Where one turn sends some rows of the set: a few examples, then the rows asked
Tiku: [-13   5  24 -16 -14  -7   5  -2   3  33  -3  13  -4   6  -9  22   4 -14
 -14  -1  16  11  23  10   2   4   1  -8]
deba: [ 13  17  30 -23  12  29   0   1   3  -2  -5  -2  -1   1  10  13  -1 -11
  -6  -5   7  14  24  12   1  16  -4  -5]
Dosof: [ 21  20  -5 -17  15  15  -6   3  -2   7  16  -2 -22 -20  -8  -2  30  -9
 -13 -12  15  -3  16   8 -21  -1  -1   1]
Gudiz: [ 33  19  11 -13   7  12   1 -14 -13   3  17   4 -15  -2  -3  18  19   3
 -21   1  16  -3  15   7 -17  20   5 -14]
kevil: [ -2   6  14 -16 -11   2   0  -3 -18  25  -2  14  -4  -3  -8  19   2 -17
  -3 -16  -8  10  29   6  12  -5  18 -11]
sen: [ 31  15  13 -17   2  22  -5  -9 -12   1  19   4 -19 -10   3  15  30 -14
 -19  -6  16 -12   8  13 -15  14   4  -5]
Luvod: [ 25  15   7  -9  -7  12   0 -14 -15   1  15   3 -20  -3  -4  20  14  -2
 -10  -3  21 -13   8   8 -20  24   7 -11]
vodoz: [ 10  16  -2 -18  13  10  -7  -4  -9  16  20  -4 -23 -22  -2   2  26 -14
 -18 -13  10 -13   5  10 -26  -5   1   0]
mefim: [  5  12  33 -18   4  18   2   2  13  15   3  -1   8  10   6  18  11  -7
  -9  -1   7   4  26  -6  10  15  -7   6]
gozo: [ 13  18  -2 -11  11  14  -3  -4  -9   1  19 -13 -21 -14  -3   2  20  -3
  -3  -9  11 -17   8   2 -23   9  -1   1]
les: [  3  15  29 -12   9  19 -13  -6   0  13   8   2   8  10  18   8   6   0
  -8  -5   5   2  25   0  10  15 -15   6]
kabi: [ 10  16  -6 -14   7 -11   2 -11 -20  20  15   3 -23 -13 -13   9  16   0
 -23  -4  17   0  13  15 -25   1   6 -17]
Fivor: [  3  13 -10 -15   0  -7   0  -7 -29  10  12  -1 -19 -10  -6   8  16  -1
 -10  -8  20  -8   5  10 -23   6   7 -13]
Sok: [ 10  16  16 -17  -3  15  -4   1   1   2   6  -9   2  21  17   9  12  -4
  -4 -13   1   6  16  -7  17  12  -5   5]
rofo: [ 13  13  25 -12  -7  23  -2  -6   1  17   3   7  -7  -1  -6  22   3 -20
   1 -15 -13   3  31  -1  12   4  13  -1]
Tipap: [-13  10   2  -9 -12  -2  -5   4   5  13   9 -11 -14   4  -3  -4  18 -22
   3 -20  10   9  18  14  10 -11  -5   1]
Mot: [ 14  16  -9 -21   7  -6  -1  -2 -19  21   8  14 -20 -13 -10   9  18  -2
 -25  -8  20   3  11  11 -25   0   7 -13]
miga: [-11   9  24  -6 -11  -4  -9 -14   2  35   1  16  -7   6  -2  17  -6  -7
 -16  -4  13   4  21  16  -3   6 -10  -7]
bir: [-19  21  12 -19   3  14  -7  -1   5  18   0 -15   1   4 -12  -6  19 -14
   1 -18  14   9  15   8  13  -9  -8   0]
kufa: [ -5  12  12 -18   6  12  -4   4  -6  22   4  -1  -4 -10  -4   8   6 -16
   3 -20 -18   4  29  -4   9 -11  12   3]
tosaf: [-15  19  17 -18 -12   0  -3 -11  -1  33  -9   2   0  15 -16  15   4  -8
 -14 -12  19  11   8  11   7   0  -1 -14]
Gur: [ -5  12  20 -23   0   1   5  -4  -7  24 -13   9  -7  -1  -4  19 -14 -11
 -17  -5  11  17  16  21 -12   5   3 -18]
tef: [  3  24  28 -19  -1  25  -6  -8   7  15  -4  -6   7  19  -4  13  12  -6
  -8 -11  13   6  13  -1  16  13  -6  -2]
vokim: [-19   8  15  -9   0   1 -13   0  -4  17   9   0  -4  -6   2  -9  17 -17
   2 -11  13   6  30  21  10  -8 -15   2]
pavud: [ 37  19   6 -19   4  16  -3  -6 -11   4  10  13 -15  -4  -3  16  23  -2
 -22  -3  19   0  15   7 -16  18   5  -8]
nak: [ 15  11   1 -22   3  -2  -3  -9 -30  18  12  12 -15  -8   2  16  20  -6
 -27  -7  17  -7   2  12 -20   5   8 -15]
roka: [-13  15  13 -21  14  12  -1   8   2  10  -1 -10 -11 -17  -4  -6   2 -22
   2 -12   8  16  24  22  -7 -10  -6  -5]
Lupar: [ -3  12  11 -11 -18  -8  -2  -8   6  31  -1   4 -11  19   0  21  -5  -8
 -18 -13   6   6   8   4  -2   4   0  -7]
Goz: [-20   7  15 -18   5   2   1  11   2  17   6  -5   1  -7  -2  -3  22 -16
   3  -8  10  10  28   7  10 -10  -6   4]
buk: [ 18  19  -2 -11  18  11  -2  -4  -6   2  24 -11 -21 -18  -7  -3  29  -6
  -9  -7  12  -4  18  10 -19   2  -2  -4]

nak moves to sen
Tipap moves to Lupar
bir moves to tosaf
Now find these:
gozo moves to Fivor
kevil moves to rofo
Mot moves to pavud
buk moves to kabi
vokim moves to miga
Tiku moves to mefim
deba moves to roka

